In the data rows, 128 means zero.
Here is a table of points, one per row:
[158 114  96 103 119  91 118 104 166 143 123 114 139 127  90 112 134 133
 141 145 108 144 132 133 166 144 132 145 147 111 127 119 113 156 126 151
 148 119  97]
[139 158 171 118 146 121 106 181 102  82 116  76 115 181 133 143 103  66
 109  80 144 115 129  54  88 180 125 170 148 155 156 167 104 109 116 111
 100 162 119]
[139 114 128 109 115  92  89 113 160 138 142 127  94 126 100 120 167 101
 131 128 117 132 109 107  96 111 111 101 140 108 127 108 103 146 132 130
 122 130  95]
[149 144 151 128 139 121 137 143 160 106 127 124 175  55  99  92 135 131
  95 138 133 106 119 176 123 165 125 106 175 125 109  91 180 116 128 145
 170 124 119]
[137 108 148 118 126 201 137  79 170 108 103 152 126 137 141 103 141 159
 113 183 184 160 173 142 112 134 122 107  68 110  96 124 109 158 144 143
 115 146 154]
[168 127 114 152  75  94 116 129  84 131 138 134 104 148 114 130  76 118
 137 161 104 172 174 152  95 180 140 136 134 211 113 154 122 112 109  41
 144 142 158]
[120 193  81 141 156 145 151 159 103  81 108 191  94 133 133 131 119 119
  86 124 103 187 174 131 126 150  78  83 105  80  71 143  64 115 123  85
 138 158 107]
[145 101 255 119  87 255  95  86 192  82 108 156 154  29 105 169 127 211
 116 154 117 166 119 159 161 130 129 118  41 193  89 212 156  73  91 160
  85  74  76]
[149  86 157 163 129  96 102 180 105 158  35  98 167 107 116 155 180 146
 171 215 120 183 228 211 209 109  94 148 228 176 165 102  60 114 108 255
 136 115  74]
[100  71 130 135 185 142  90 138 132  96 175 112 148 117  86 141 128 150
 158  61 104 124 138  57 190 117 111 110 109 162 124 158 124 112 114  88
 130  74 158]
[ 93 177  90 114 123 161 121 143 111  93 125 167 112 130 141 133 164 127
 130 107 118 168 149 108 112 133 123  83 115 101 123 112  88 140 114 129
 161 123 125]
[ 98 129 137 131 142 140 135 181 146 154 145 106 104 129 163 133 141 160
 141 109 158 138 133  81  74  94 122 107  96 144 158 121 128 172 133 155
 145 156 158]
[126 150 138 128 133 118 171 132 175 127 159 135 139 115 116  97 143 138
 131 128 119 130  89 135 151 146 118 102 142  99 184 156 114 128 118 128
 107 116  98]
[119 171 157 169 148 197 116 168 129 137 192 107 174 135 170 119 173 144
  96 156 150  96 159 156  99  79 170 155 132 106 161 112 181 155  95  95
 129 189 180]
[ 89  64  83 165 140 150 116 145 105 150  89 163 186 206 184 130  83  89
  90 110 169  82 146 116  54  62 115 112 113 197 156 137 125 140  92  82
  84  89  72]
[ 93 107 130 136 166 159 112 162 144 195 134 124 117 196  93 134 140 116
 142 182 123 112 167 110 172 115 164 161 146  75 130 122  81 135 125 138
 131 130 107]
[158 121 134 134 148 118  92 143 162 170 120 178 142 166 141 107 156 116
 143 121 104 150 107 134 180 151 118 173 156  96 154  88 112 136 139 159
 158 168 163]
[140 104 125 130 147 126 161 133 174 113 132 100 110 117  68 108 156 120
 123  83 108  91 116 101 146 139 107 103 112 146 108 133 117 124 124 122
 138 103 145]
[113 116 158 141 159 147 152 164 162 120 147  94 150  72  56 109 135 106
 111 100 145 102 126 125 146 152 117 109 142 115 115 122 136 138 127  72
 156 127 100]
[ 87 103  90 137 136 139 139 141 127 114 159 110 101 114 151 122 142 123
 154 116 135 154 119 107 111 160 166 161 123 127 143 143 105 148 104 127
 120 120 132]
[103 103 106 111 142 106 153 148 118 135 143 146 108 150 180 129 164 131
 148 144 132 140 135  98 129 140 174 144 113 171 146 137 157 163  78 142
 142 133 131]
[115  93 118 126 109 176 157 136 130 129 182 139 138 161 146  81 123  97
 132 115 130 146 157 119 134 148 159 172 128 157 174  60  92 133 107  85
  99 106 134]
[107 126 158 125 140 133 203 104 110 137 123  95 130 123 157 119  91 165
  84  97   4 135 136 147 122 129 155  76 122 145 193 169 137 122 115  96
 127 156 101]
[160 120 130 140 118 114 115 103 141 114 115 156 130 123 136 104 140 124
 127 139 144 147 125 101  96 147 123 111 117 113 137 131 153 124 141 121
 169 113  98]
[110  84 102 144  89  87  14  92  87 125 183 123 126 152 113 113 156 131
  89  43 121  95 161 114 141  92 130 143  89 162 111 166 117  81 141 120
 118 137 187]
[128 125 141 158 145 117 142 102 129 120 110 118 109  92  96 102 143 135
 131 136  77 120 124 139  52 135 125 126 174 166 107 114 138 130 101  73
 143 148 130]
[145 175 160 122  91 123 101  79 101  27  85 142 139 133 181 129 128 138
 166 176  90  56  96 146 153 123 127 146  60 167 107  45 123 152 184 134
 144 194 123]
[147 190  82  75 130 153 128 134 140 123 113  95 111 124 113  87 112 137
 130  85 159 152 121 134 170 130 123 134 144 101  99 132 118 147 153 107
 153 125 103]
[ 67 164 131 188 113 143 158 205  87  98 141  73 122 179 176 135  74 150
 241 216 128  23  96 204 151  93  24 122   4 105 106  33 153 114 129  50
 166 148 104]
[168 106 172 162 190 106 167 121  74 136 140 193 107 157 174 129  98 138
 150 142  44 170 194 130  63 104 103 187 111 137 108 186 128 161 145  84
 149 169 177]
[111  98 114 158 137 167 112 150  79  50 121 163 130 189 188 153 128 118
 137 143 228 144 164 122 133 120 142 101 174 190 203 206 125 127 180  84
 150 173 193]
[101 139 112 111 103 135 161  87 138 157 126 146 127 104  87 124 115  87
 160 116 127 123 166 128 111 161 113 100 119 103 152 106 161 125 119 135
 140 120 121]
[165 209  12  37 135 205 124 180  71  76 108 147 115 125 146 133 174 149
  73  92 145 184 119 115 196  38  74 149 149 103 109  91 124 106  83  69
 118 121  68]
[102 161 129 110 121 108 121 109 145 135 126 132 141 163 127 139 125 134
 150 126 127 109 155  92 120 175 136 118 131 128 148 123 174 102  96 117
  95 124 123]
[133 147 128  98 105 120 154 108 152 128 157 110 141 125 127 112 139 137
 108 115 101 120  93 112 105 126 138 108  92  87 176 140 139 118 113 126
 133 118  88]
[174 175 143 129 131 143 137  88 142 117 121  99 108 150 107  88 155 138
 130 143 149 117  96 116 119 152 142 142 122 129 107 135 107 133 121 132
 103 106 143]
[ 34 141 107 181 111 109  77 135  97  66 172 130 108 132 203 145 116 110
 206 137 118 105 123 106 134 104 144 112 111 112 119 118  81 128 141  65
  91 121  93]
[162 137 131 129 163 108 138 146 133  81 145 112  75 129  87 146 156 183
 132 103 142 120 101 140 103 150 133  98 149 133 127 111 148 118 125 186
 150 108 147]
[117  94 107 116 137 133 142 128 179 156 128 164 107 112 176 160 174 123
 142 111 142 116 136 101  92 125 123 112 111 119 135 126 119 120 123  97
 148 123 124]
[ 94 115 168 118 129  59  73  97  70 120 123 113 172 102 110 162 185 137
  66 176 135  97 107 175 115 132 136 116 149  78 140  90 104 139  60  74
 146 112 105]
[135 130 138 102 121 107 135 137 152 113 119 115  99 129 168 147 141 121
 142 110 130 109 139  88  97 135 141 128 130 107 129 152 112 167 130 116
 144 115 124]
[179 103 151  93 155 118  84 124 128 110  88 179 164 135  97 148 142 106
 207 134  96 150 104 154 132 107 162 125 150  82 115 133  60 151 127 181
  67 148 104]
[125  68 123  61 159 116  87  95 131 121 213 133 151 154 182 174  75 130
  81 113 108 116 177 195 182 115 141 100 135  86  65  41 137  82 114 211
 137  87 202]
[151 135 120 124 132 123 137 123 165 120 130 119 126 135 100 126 154 131
 132  84 127 105 120  97 115 159 114 131 132 148 117 121 104 106 125 111
 157 125 119]
[ 99 132 187  65  86 169 132 118 168  70  46 114 185  71 126 165 128 106
  97 166 179 188 137 190 112 175 207 156 114 160  86 101 177 157 125 107
 101 198 105]
[ 65  84 125  79 105 101 116 119 120 143 171 124 135 132 132  86 120 110
 136 115 145 178 130  89 119  94 134 137 111 137 144 134 145 177 129 136
 160 156 109]
[142 169 126 127 131 150  90  74  74 167  97 108  73  82 128 117  71  83
 131 113 130  85 112 113 174 112 112 150 147 154 167 100 204 163 101 146
 121 142 175]
[153 101 112 187  58 131 102 153 108  62  85 119 113  71 188  48 123  80
  89 172 131 160 246 119 101  72 130 165  99 111 147 149 155 124 135 190
  46  93 128]
[142  90 136 122 114 155 113 127 147 135  90 128 120 135  83  89 130 130
 136 148 114 142  51 121 158 141 120 168 158 105 125 140 108 162 140 171
 131 164 138]
[116 137 100 117 121 137 146 100 125 135 132 131 144 131  79 113 130 140
 140 165 133  97 113  85 102 145 108 126 138 133 150 138 160 148 130 130
 126 129 114]
[162 149 101 135 111 128 134 144 152 156 156 141 157 179 162 111 136 134
 130 116 135 119 103  92 131 178 163 143 125 141 127 171 134 136 116 117
 143 140 113]
[124 138 131 150 145 128 173  92 140 144 154  92 181  87 137 124 177 119
 131 123 165 123  96 166 122 131 140 144 148 112  97 100 129 121  87  91
 144 130 118]
[121 162 139 133 115 121  91 125 139 131 120  88 150 128 147 131 140 123
 115 103 151  99 150 138 104 160 144 125 142 117 118 145 120 132  90  93
 144 161 125]
[150 126 180 115 135 117 116 207 147 106 233 183 126 158  96 216  47 129
  68 139 122 102 105 177 135  49 126 127 224 149  89 113 172 135 234 231
 148  57 143]
[161 145 114 126 114 128 146 132 145 110 148 112 151  97 143 150 146 128
 114 151 111  86 110  91 119 116 173 142 128  92 144 123 121 132 108 103
 156 164 188]
[128  83 130 154 126 104 120 169  78 101 124 179  95 109 113 177 103 119
 100  54 139 102  86 192  97 129 170 111 133  95 115 115  98 104 149 165
 138  72 127]
[186 118 105 129 111 114 114 143 172 179 105 150 156 148 140 133 167 150
 144 141 103 154  94 130 136 155 123 124 135 106 119  93 124 145 124 168
 151 123 131]
[119  98 116  91 109 138 156 122 113 133 145 129 138 158 143 108 156 115
 125 142 140 111 115  97 120 129 148 141 129 138 136 144 113 125 112 114
 148 143 140]
[121 133 111 123 147 116 109 114 145 123 133 115 117 144 122 100 143 128
 154 130  96  97  89 153 145 114  93 138  80 105 154  96 149 179 140 127
 155 130 104]
[157 151 139 155 156 139 141  94  92 166 108 125 109 135 116  95  97 120
 142  99 174 145  90 134 132 122 160  86 112 113 125 106 117 157 138 114
 150  74 141]
[ 79 129 109 177  84 155 150  40  36 114 101 105 170 157 111 199 105 126
 164 139 152 113 151  87 124 162  91 161 145  88 150 166 197 183 156 173
  97 145 102]
[142 141 112 143 121 121  81 114 158 156 129 127 128 152 106 111 101 123
 116 132 129 148 112 124 133 155 115 112 120 132 140 109 111 157 119 138
 171 136 131]
[147 139 111 146 101 106 119 125 121 163 173 151 137 125 116  95  94 144
 104 123 181 122 138  94  92 126  97 138  93 135 139 126  67 113 146 137
 153 205 158]
[ 63  75  72 174 158 124 102 170 130 104 127 149  35 128 161 159  96 216
  86 125 143  77 172 151 185 153 189 230 152 118  94 100 113 148 143 135
  84  92 137]
[103 103  96 119  73 108 136 141 164 147 113 139 150 139 212 116  95  85
  91  92 114 114 128 110 115  79  75 125 132 143 155 150 103 136  78 114
 131 112 191]
[149 173 155 161 179  89 108 100  98 132  99 113 120 155 160 156 138 140
 138 139 152 126  66  40 115  41 111 109 150 144 121  94 122 117  92  85
  90  56 167]
[128 124 165 143 113 150 150 125 127 143 113 219 154 145 117  99  52 100
 104 168 172 142 151 106  93 137 149 134  91 141 113 100  65  82  98 101
  67 149  96]
[106 152  65 146 159 144 140 149 108 172 107  87  80 103 121 186  64  69
 146 130 175 126  92  88 131  78 204 163  95 127  98 157  68  63 145 129
 165 150 170]
[132 110 193 225 176 124 120 177 133  99 215  94 187  86  88 147 158 119
  64  44  96  94 143 121 211 106 133  72  95 111  10 133 170 169 124 134
 152 150 173]
[140 104  92  95 148  92 142 122 158 164 117 149 134 141 122 125 147 155
 134 150  65 153 130 165 110 156  88 146 130 162 119 162 127 173 155  91
 120 135 157]
[147  98 180 135 132 151 170 140 112 165 100  84 126 106 148 160  72 204
  94 114   0 131  70 196 113 121 115  48 195 119 214 184  99  64 152 101
 101 188  50]
[144 159  98 122 132 118 121 169 108 100  35 118 186  97 125  96 110 145
 111 154 124 126 197 114  94 146 144 147 100 136 148 167 163  96 157 194
 169 115 119]
[124 139 129 122 106 109 139 126 151 118 123 124 124  97  95  89 121 111
 137 123 130 142 136  99 123 162 143 111 138 132 137 131 121 132 136 127
 157 123  98]
[176 250 174  99 165 147  95  96 146 209 107 154 126  71 132  96 136 138
 148 120 189 124  95 173 147  91 149 187 112 190 102 131 113 145 192 108
  52  75 135]
[125 158 164 190 106 114 181 106 153  76 142 114 124 153 195 202 152 121
  82  77 141 163 133 129 173 121 157 134  93 122 254 151 131 125 124 112
 120 141 128]
Along one direction, these points spread out more than along any other. Where along it does each point below lie, from 0 to 99? 50 is the average, and the first point above lies past it. One standard deviation of the points above along it is 16.
[144 172 165 138 223 124 167  40  57 189 122  37  68 150 185 131 123 122
 105 122  90 218 109 189 152  95 131 114 154 164 105 155 158  72 243  94
 128 116  96] 56
[ 90 134  83 147 129 145 134 131  71 156 172 135 141  86 144 187  93 119
 195 164 164  91 178  65 119 171  78 102 129  92 161 165 209 123 117 167
  33 181  90] 35
[139 126 136  89 128 119 147 122 173 119 145 158 116 116  86  99 155 125
 128 131 132 125 112 171 116 129 132  93 127 152 128 120 160 128 129 159
 138 112 130] 70
[141  89 115 123 153 116 174 140 131 144 103 111  70 133 112 122  97  99
  99 143  32 157 150 130 104 153 118 128 105 183 125 136 143 149  96  71
 115 150 185] 42
[144 151 160  76 104  88 184 117  87 179 128  97  80 135 123 102 136 174
 173  94 196 132 108 117 150  75 150 114 124 127  94 111 102 117 122 123
 139 133 148] 49
[142 105 134 107 124 121 133 110 156 102 118 116 119 143  90 105 106 124
 132 117 137 130  96 109 104 131 116 117 152  95 107 121 145  98 131 132
 155 119 124] 59
[133 117 108  94 125  87 137 133 146  99 144 133 131 124  99 114 127 134
 124 130 142 115  96 125 121 154 133 103 133 141 127 144 135 144 153 127
 133  95 118] 58
[134 111 135  98 122 169 117  98 169 113  60 117 115 127  58 120 156 120
 126 161 130 153  88 147  97 125 108 115 124 115 104 117  91 142 137 171
  99 150 134] 73
[160  64 106 118 106  52  51 191 144 213 153 118 102 193  80 208 131 140
 220 188 179 195 157 227 210  91 118 106 170  88 165 170 105 124  66 130
 100 132 143] 63
[ 76 121 130 157   5 165 144 129  73 197 122 162 171 161  98 227 169 106
 139  73  64  51 140  83 150 183  80 103 146 130  72 155 183  89 182 181
  78 117 131] 54
[ 96 105 139 110 182 105 112 151 141 114 194 188 122 151 108 131  85  97
  70  99 114  84  73 211 136 126 116 186 199 153  81 141 162  34 132 234
 140  67 111] 77
[117 125  93 115 108 105 145 111 148 108 115 141 167  76 101  93 143 145
 135 170 126 180 152  96  92 120 117 146 113 141 148 113 156 112 161 158
 147 116 135] 58
[135 170 129 129 121 132 157  96 113 161 104 138 114  99 125 127 125  89
 149 134 153  82 126 127 146 178  80 132 136  80 137 136 161 143 170 158
 120 116 122] 57
[139 133 118  97 101  96 162 135 104 182  75  68 114  58 144  54 137 165
 144 163 183 184 116 138 155 119 135 137 129 100  63  90 154  42 164 140
  67  47 136] 69
